Here are some points, one per row:
[-1.1  0.4  1.7 -2.6 -0.9 -2.2  0.3  0.8  0.4 -3.1 -0.9 -0.8 -1.7 -0.5 -1.2 -1.2  0.5 -1.  -1.3 -0.3 -0.1 -0.5  1.  -1.6]
[-1.  -1.9  0.1 -1.5  1.2  1.3  1.3  1.9 -1.3  0.5 -0.6  0.5  1.   0.4  0.9  1.4  1.5  0.1 -1.5 -2.6 -0.1  0.7 -0.6 -0.2]
[-0.3 -0.8  1.8  0.8 -0.6  2.1  0.8 -1.5 -0.4 -0.8 -1.6  1.2  0.5  0.  -0.6  0.4  0.3  0.  -1.4  0.4  0.5 -0.5  1.7 -0.9]
[ 1.5 -2.9  0.1  1.   0.  -2.2  0.3 -0.6 -0.3  0.3 -0.3 -1.   1.1  2.6 -0.9 -1.6  0.1  0.4 -1.9 -1.1  0.8  0.5 -0.7  0.5]
[-0.6  1.4 -1.6 -0.7 -2.   0.6  2.1  1.1 -1.9  1.3 -0.9 -0.1 -0.7  0.1 -0.1 -2.6 -1.9  0.2 -1.8 -0.4 -0.2  1.1  1.8  0.8]
[-0.1  0.7 -0.6  0.6 -0.1  0.4 -0.1 -1.4  0.9  0.6 -0.8  1.4 -0.2  0.4 -0.3 -0.2  1.1 -0.7  0.4  0.   1.5 -1.9 -0.8  0.5]
[-1.5  0.1 -0.1  1.  -1.7 -1.3 -1.3 -0.4 -1.5  0.1 -0.9 -0.4  1.1 -0.8  0.1  1.7 -0.3 -3.5  0.6  1.6 -0.2  1.8 -0.6  1.4]
[ 0.7  0.9  0.2 -0.4 -0.1  0.5 -0.8  0.6  0.2 -1.1 -0.9  0.2  1.9  0.5  0.2  0.   0.2  0.9  0.3  0.1 -1.   0.2  1.9  1.8]
[ 1.9 -0.2 -0.8 -0.2 -0.1 -0.3 -2.   0.5  0.5 -1.  -1.3 -0.2  1.7 -1.7  2.1 -1.8  0.3 -1.3 -0.3 -1.3 -0.5  0.7  0.4 -1.1]
[-0.2 -0.4 -0.5 -0.2  0.7 -0.2  0.8  1.4  0.7  1.2  0.3 -1.1  0.8 -0.3  0.3  0.4  0.  -0.3  1.1  0.5 -1.1  0.2  1.7 -0.4]
[ 0.  -0.1 -0.8 -2.   2.3 -1.2  0.8 -1.6 -1.   0.3  0.4  1.3  1.  -1.9  0.  -0.7 -1.7 -0.1  0.4  1.5 -1.2 -1.  -1.3  0.5]
[-1.7 -0.1  1.8  0.   1.1  0.2  0.6  0.3  0.4  0.6  0.   0.7  0.8 -0.1 -1.8  0.1  0.4  0.9 -1.1  0.5 -0.5  1.3 -0.4 -0.5]
[-1.3  0.9 -3.9  0.6  1.1  0.2 -1.  -0.6  0.9 -1.9 -1.3  0.6  1.2 -0.5 -1.7  0.4 -2.5  0.5  0.6 -1.1  0.3  0.7  1.  -1.5]
[ 1.   1.4  1.4 -0.6  0.8 -1.2  0.6  0.1  0.1  1.2  0.4  1.7  0.  -1.7 -0.2 -0.3  0.1  0.1 -0.8  0.8  1.1  0.3 -0.6  0.5]
[ 0.6  1.8  0.6 -0.2  0.3 -0.1 -0.4 -0.8  0.4  1.1  2.5 -0.2 -0.5  0.2  0.5  0.8 -0.3  0.9 -1.4 -0.1  1.2  1.1 -0.5 -0.1]
[-1.1  0.2  0.4 -1.7 -0.9  0.6 -1.2  0.5  0.3  0.   0.8 -1.   0.3 -1.1  0.   0.4 -1.6 -0.2  1.3 -2.1 -0.4 -2.9 -0.2  2.6]
[-0.4 -0.5 -1.   0.9  0.4  0.6 -1.1  0.   0.2 -0.3  0.7  0.7 -1.8  1.5  1.4 -0.5  0.5 -0.1 -0.9  0.5 -1.7 -1.2 -0.7 -0.1]
[ 2.8  0.9  1.   0.6  0.4  1.2 -0.1  0.6 -1.3  0.9  0.   0.1 -0.5  1.3 -2.3 -0.3 -0.6 -2.   0.8 -1.4 -1.9 -0.3  0.6 -0.2]
[-0.5 -2.3  1.1  0.  -1.3  0.7 -1.5 -1.7 -0.7  1.3  2.   2.3 -2.2  0.8 -0.4 -0.3  1.   0.2  0.8 -1.  -0.6  0.6 -0.5 -1.4]
[-0.1  0.1  1.8  0.9 -0.6 -1.7  1.7 -2.  -0.9  1.8 -0.6 -0.8 -0.2 -0.4  1.1  2.3 -1.6  0.7 -1.4 -0.3  0.7 -2.   0.7 -1.1]
[-0.8 -0.4  1.5  0.6 -1.   0.7 -0.3 -0.6  0.  -0.5  1.2  0.7 -0.3  1.7  0.2  0.2 -0.3  1.1 -0.5 -0.2 -0.3  0.  -0.2 -0.2]
[-0.6 -1.3  0.   0.5 -1.   0.   0.5  1.6  0.2 -0.9 -0.9  0.8 -0.1  1.5 -0.9  1.   0.1  0.1  0.8 -0.9 -1.2 -0.4  0.4 -0.8]
[-0.3 -0.1 -1.2  1.1 -0.5 -0.4  0.6  1.4 -0.5 -0.6  0.5 -0.8  0.4 -0.1 -0.5  0.1 -0.6 -0.4  0.3  0.2 -0.2 -0.6 -0.7 -0.6]
[-1.1 -1.   1.4  0.  -0.5  1.3  0.2  0.2  0.2 -0.3 -0.7 -0.2  0.7  1.4 -0.3  0.2 -0.2  0.1 -0.2 -0.5 -0.3  0.5 -0.3 -0.7]
[-0.2  1.4  1.5  0.7  0.4 -0.3  0.6  0.3  0.9  0.6 -0.5  0.3 -0.3 -0.4  0.  -0.3  0.3  0.8 -0.5  0.6  0.6  0.  -1.3  0.1]
[-1.3  1.7  0.   0.4  0.4 -0.1 -0.8 -0.7  0.6  1.6  0.4 -0.4 -0.8 -0.3  1.5 -0.3  0.3  0.2  0.1 -0.4 -0.2  1.  -0.4 -0.3]
[ 0.  -0.5  0.2  0.2  0.  -1.1 -1.  -1.   1.6  0.3 -0.7 -0.8  0.   0.1 -0.1 -0.9 -0.4  1.1  1.9 -0.6  0.3  0.7 -0.4  1.5]
[ 0.5  1.4 -0.3 -0.1 -0.3 -0.7  0.5  0.4  1.2  1.1  1.2 -0.8  1.1 -1.6  0.1 -0.8  0.1 -0.3  1.4 -0.1  1.5  0.1  0.  -1. ]
[ 0.1  0.5  0.3  0.8  1.1 -0.5  0.2  1.3  0.5 -0.1 -0.9 -0.4 -0.5  0.7  0.9 -0.1 -0.3  0.2  0.3  0.7 -1.2 -0.2  0.3  0.4]
[ 0.  -1.1  2.2  1.1  0.8  1.7  1.1 -0.2  0.   0.3 -0.8 -0.3 -0.3  0.3 -0.8  0.1 -0.7 -0.4  0.1 -0.5  0.2  0.7 -1.2 -0.9]
[ 0.7  1.3 -2.2 -1.3 -0.1  0.4  1.1 -1.7 -1.8 -1.1 -1.  -2.  -0.7  0.4  1.   0.   2.4  0.4  3.2 -0.4 -0.5  0.2 -0.2 -0.3]
[-0.4 -2.3 -1.2  0.8 -0.8  0.7 -0.9 -2.1  2.3  1.7  2.   0.2 -1.9 -0.9  0.  -0.5  2.8 -0.2 -0.4  0.5 -2.2 -1.   1.4  0.6]
[ 1.8  2.1 -1.1 -2.2  1.7 -0.2 -0.1 -1.5  1.8 -1.2  1.9 -1.5 -0.3 -1.2  0.1  2.5 -0.3 -1.1 -0.6  0.8  0.7  0.7 -0.2  1.1]
[ 0.2  0.1 -1.3  0.4  0.7  0.5 -0.3  1.2  0.2 -0.3 -1.  -0.4  1.1 -0.7  0.2 -0.4 -0.2 -1.3 -0.1  0.1  0.2 -0.2 -0.1 -0.1]
[-0.1  0.3 -1.4 -0.3 -1.  -0.5 -0.9  1.1 -1.7 -1.1 -2.   0.1  2.   0.1 -0.8  0.   1.7  0.6  0.3 -0.2 -1.3 -0.4 -1.1  0.7]
Along one direction, these points spread out more than along any other. Take the direction at right angles to it along which they spread out most. Go by this last direction. For each point below, how far along it does it lie, from 0 to 99? 50 is the average, and the first point above lies past it. One standard deviation of the points above along it is 16.
[-0.2  0.1 -1.8 -0.3  0.4  0.3  0.5  0.4  0.6 -0.6 -0.5 -1.6  0.   0.8 -0.3 -0.7  0.3 -1.4 -0.6  0.7  1.2  0.2 -0.3  1. ] 54
[ 1.  -0.3 -0.9  2.   0.4 -1.2 -1.1  0.6 -1.5 -1.8 -0.1 -1.1 -0.4 -2.  -0.8  1.5  0.3  1.4 -0.5 -1.  -0.6  0.9  0.8  0.6] 58
[-0.4 -0.5 -0.5  0.7  2.1 -0.6  0.6  0.7 -1.1 -1.7  0.8  0.8 -1.5 -1.6  1.6 -0.7  0.3 -0.4  1.9 -0.3  2.9  0.2  1.8  1.7] 43
[-0.3 -0.9  0.  -1.1  1.3  0.9 -3.4  1.  -2.3  0.6 -0.2 -1.7  0.5  0.6 -0.9  0.   0.1  1.3  0.3  2.5  1.9 -1.7  0.9 -1.5] 54
[-0.4 -0.3  1.3  0.3  0.1  0.8 -0.3 -1.3  0.8  0.   1.2  0.  -1.8  0.2  1.4 -0.8 -0.6  0.4 -0.2  0.6 -0.8  0.2 -1.3 -0.1] 30
[ 2.3 -1.8 -0.6 -1.1 -2.4  1.1  0.2  0.5  1.8  1.8 -0.6  1.  -2.9 -0.7  1.1  1.4 -0.9  1.9  0.3  2.   0.7  1.1 -1.4  0.1] 31
[ 0.1  1.7  1.1  0.3 -0.1  0.3  1.5  0.7 -0.4  0.   0.1  0.1  1.3 -0.7 -1.6 -0.2 -0.1  1.  -0.4  0.7  1.3  0.6 -0.7  0.4] 48
[ 0.5 -1.   0.3  0.8 -1.3  0.7  1.5 -0.4  0.2 -1.5  2.2  0.7  1.2  0.3  1.2 -0.7  0.   0.4  0.5  1.4 -0.5 -0.2 -0.4 -0.5] 47
[ 0.1  0.7  0.2 -0.7  0.3 -1.3  0.   0.   0.6  0.6  0.1  1.6  0.2  2.2  1.   0.6  0.1 -0.7  0.7  0.6  0.5  0.   1.3 -0.2] 44
[ 0.1  0.3 -0.3  0.2 -0.6 -0.5 -0.1  0.9  0.2  0.2  1.4  0.6  0.1  0.8 -0.3  0.6  0.5 -0.5 -0.6 -0.5  0.7 -1.1 -0.7 -0.5] 46
